Each row is where one point has got to under a steady rotation. How many ticks took it there?
The counts run from 0 to 698.
-5; 8; -25; 3; -50; -29; 40; -26; 41; -4; 8; 19; -6; 36; 28; 4; 34; 1; 10; 5; -20; 11; -10; -3; -34; -19; 1; 26; 0; -28; -16; -16; -2; 12; -16; 2; -19; -9; 30 : 410
20; -14; -26; -20; -27; -15; 14; -27; 31; -2; -3; 10; -22; 20; 36; -19; 21; 13; -13; 5; -23; 42; -11; -14; -32; -5; -2; -2; 11; 1; -14; 5; -6; -2; -26; 21; -18; -13; 54 : 291
-3; 5; -36; 6; -34; -16; 47; -16; 35; -4; 14; 10; -30; 8; 6; 3; 18; -9; -3; -15; -4; -5; -3; -22; -33; -2; 3; 5; 8; -25; -45; 17; -6; 13; -41; 32; 10; 21; 27 : 185
3; -12; -17; -28; -29; -19; 35; -16; 38; 11; 23; 4; -26; 9; 14; 8; 17; 16; -14; -7; -3; 25; -14; 1; -29; 9; 4; -4; 5; -7; -16; 29; -10; 26; -29; 35; -31; -29; 39 : 118
15; -8; -34; -6; -45; -32; 38; -12; 43; -20; 18; 16; -7; 23; 29; 14; 31; 24; -18; 0; -25; 21; -4; 12; -22; -9; -2; 16; 4; -13; -15; -12; -3; 13; -15; 6; -22; -26; 17 : 582
3; -1; -27; 19; -52; -31; 42; -6; 34; -35; 2; 0; 0; 25; 21; 21; 36; 0; -4; -4; -4; 0; -19; 9; -13; -26; -4; 10; 7; -35; -30; -21; -2; -10; -16; 14; -13; 17; 24 : 330
9; -12; -32; -14; -39; -11; 39; -6; 33; -12; -11; -3; -10; 16; 16; 10; -9; 5; 15; -17; -9; 12; -11; -21; -31; -7; 6; 13; 0; -22; -24; 26; -14; 1; -48; 53; -24; -3; 22 : 524
-26; 3; -21; -5; -32; -21; 55; -7; 35; 14; 31; -5; -36; 20; -7; 9; 3; 14; -5; -5; 3; 12; -1; 5; -25; 10; -6; 17; 6; -10; -13; 16; -7; 30; -23; 29; -30; -11; 31 : 661
-25; -2; -47; 17; -35; -21; 66; -2; 23; -23; 15; -10; -46; 12; -6; 26; 12; 17; -13; 0; 13; 1; 3; 9; -16; 4; -13; -7; 9; 0; -21; 3; 7; 5; -16; 32; 4; 10; 24 : 181
13; 2; -34; -13; -29; -10; 29; -13; 38; -5; -23; 15; -19; 26; 27; -8; -2; 0; 13; -21; -18; 28; -9; -22; -35; -17; 7; -5; 0; -2; -14; 3; -2; -10; -46; 27; -15; -7; 44 : 696
5; -3; -24; -14; -39; -8; 17; -20; 41; -8; -9; -2; -15; 27; 30; -14; 9; -12; 20; -11; -21; 21; -21; -12; -26; -17; 10; 15; 3; -19; -12; 0; -14; -10; -42; 24; -40; 8; 47 : 222
-14; -27; -24; 0; -29; -23; 34; -15; 5; -26; -10; -28; -37; 6; 9; 9; 10; 19; -11; 20; 14; 25; -15; 3; -12; 0; -12; -18; 15; 1; -17; 9; -3; -14; -13; 52; -22; 6; 54 : 214
5; 10; -25; -3; -38; -23; 49; -11; 53; 3; 7; 23; -9; 25; 19; 13; 26; -6; 3; -27; -3; 4; -15; -3; -40; -12; 10; 1; -5; -28; -22; 5; -2; 18; -35; 16; -14; -17; 28 : 254
-17; -13; -30; 21; -39; -34; 54; -5; 12; -24; 13; -11; -23; 13; -1; 21; 18; 28; -20; 22; 2; 15; 3; 11; -12; -5; -24; 10; 24; -14; -30; -7; 4; 5; -2; 25; -13; 13; 34 : 25
-31; -7; -15; 5; -32; -28; 47; -28; 23; -12; -12; -11; -25; 17; 12; 15; 32; -1; 0; 9; 30; 9; -29; 12; -22; -4; 2; -26; -1; -9; -8; 3; 2; -2; -5; 30; -14; -3; 58 : 80
-4; -28; -21; -8; -34; -32; 40; -26; 20; -18; 0; -12; -13; 2; 22; 20; 24; 21; -19; 15; 7; 6; -18; 3; -29; 10; -2; -10; 4; -19; -26; 23; -13; 10; -12; 54; -15; -19; 33 : 436
-18; -25; -21; 1; -40; -35; 53; -11; 16; -21; 11; -18; -23; 10; 5; 29; 15; 30; -20; 20; 11; 10; -6; 15; -14; 10; -13; 4; 10; -13; -23; 11; -6; 15; -4; 45; -28; -13; 25 : 112
-25; -6; -44; 15; -34; -20; 59; -5; 19; -15; 13; -11; -41; 8; -7; 20; 0; 11; -9; 7; 8; -3; 8; -5; -23; 8; -8; 3; 11; -2; -32; 14; -4; 10; -22; 44; 8; 13; 25 : 267
6; -1; -48; 17; -41; -21; 41; 5; 35; -28; 31; 0; -31; 14; 4; 10; 19; 13; -24; -7; -9; 16; 0; 9; -4; -16; -17; 5; 23; -12; -35; -17; 0; -2; -27; 10; 0; 25; 24 : 261
15; -17; -34; 4; -42; -22; 26; 1; 19; -30; 0; -13; -7; 19; 14; 8; 5; 24; -7; 13; -20; 25; 0; -16; -13; -18; -17; 27; 25; -21; -39; -4; -10; -14; -28; 32; -25; 21; 30 : 600
-7; -1; -25; 5; -36; -20; 38; -5; 29; 10; 22; -6; -28; 20; -6; 0; 5; 7; -4; 0; -11; 17; 4; -21; -26; -3; -11; 20; 24; -26; -41; 17; -10; 19; -36; 34; -15; 25; 41 : 272
-26; 5; -20; -6; -39; -20; 39; -40; 38; 9; -4; 8; -21; 32; 29; -6; 29; -13; 19; 2; -6; 14; -21; 2; -33; -9; 8; 2; -7; -14; 2; -2; -3; 4; -16; 15; -25; -9; 50 : 0
8; -20; -42; 1; -36; -21; 32; -25; 15; -42; -35; -2; -11; 15; 42; 12; 26; 9; -3; 7; -4; 19; -18; 4; -22; -14; 5; -12; -1; 2; -6; -14; 4; -27; -16; 29; -9; -9; 38 : 620
20; -5; -37; -8; -34; -7; 17; 7; 31; -19; 3; -5; -24; 22; 14; -10; -3; 11; -7; -15; -24; 40; -8; -11; -10; -21; -10; 6; 21; -8; -22; -3; -3; -13; -46; 22; -31; 19; 39 : 530
-10; -2; -23; -4; -35; -13; 31; -30; 32; -7; -22; 0; -14; 23; 25; -3; 16; -18; 21; -11; 0; 6; -29; -18; -31; -17; 14; -8; -4; -21; -19; 8; -5; -14; -36; 32; -15; 13; 49 : 626
-16; -2; -32; 10; -26; -23; 39; -9; 15; -21; -13; -7; -34; 31; 11; 1; 19; 23; -7; 17; 1; 39; -10; 11; -15; -14; -19; -4; 16; 10; -1; -29; 14; -15; -1; 10; -25; 0; 59 : 74
21; -6; -30; -20; -44; -12; 17; -12; 43; -5; 11; 1; -16; 16; 25; -8; 5; 3; 3; -17; -27; 29; -10; -15; -23; -13; -1; 22; 9; -21; -25; 13; -19; 2; -48; 26; -31; 4; 31 : 443
4; -8; -19; 2; -49; -32; 40; -16; 39; -27; 18; 2; -6; 15; 27; 24; 49; 7; -18; 0; -1; 9; -22; 28; -9; -12; -2; -1; 1; -25; -15; -12; -6; 3; -10; 11; -22; -11; 20 : 415
-14; -12; -32; -5; -33; -22; 55; -33; 36; -6; 17; 5; -35; 4; 26; 14; 32; 2; -12; 1; 4; -3; -12; 3; -30; 14; 5; -14; -7; -4; -18; 15; -7; 16; -14; 31; 8; -19; 29 : 183
1; 11; -41; 0; -36; -17; 52; -24; 46; 3; 7; 28; -23; 29; 24; 5; 21; -6; 4; -12; -16; 3; 1; -11; -46; -8; 9; 5; -4; -10; -18; -3; 2; 17; -30; 9; 6; -12; 27 : 17
-25; 7; -31; 5; -40; -20; 60; 1; 37; 0; 23; -7; -30; 20; -12; 19; -7; 7; 6; -12; 1; 2; 3; -3; -23; -1; -5; 21; 8; -18; -25; 15; -7; 21; -34; 34; -19; 8; 20 : 660
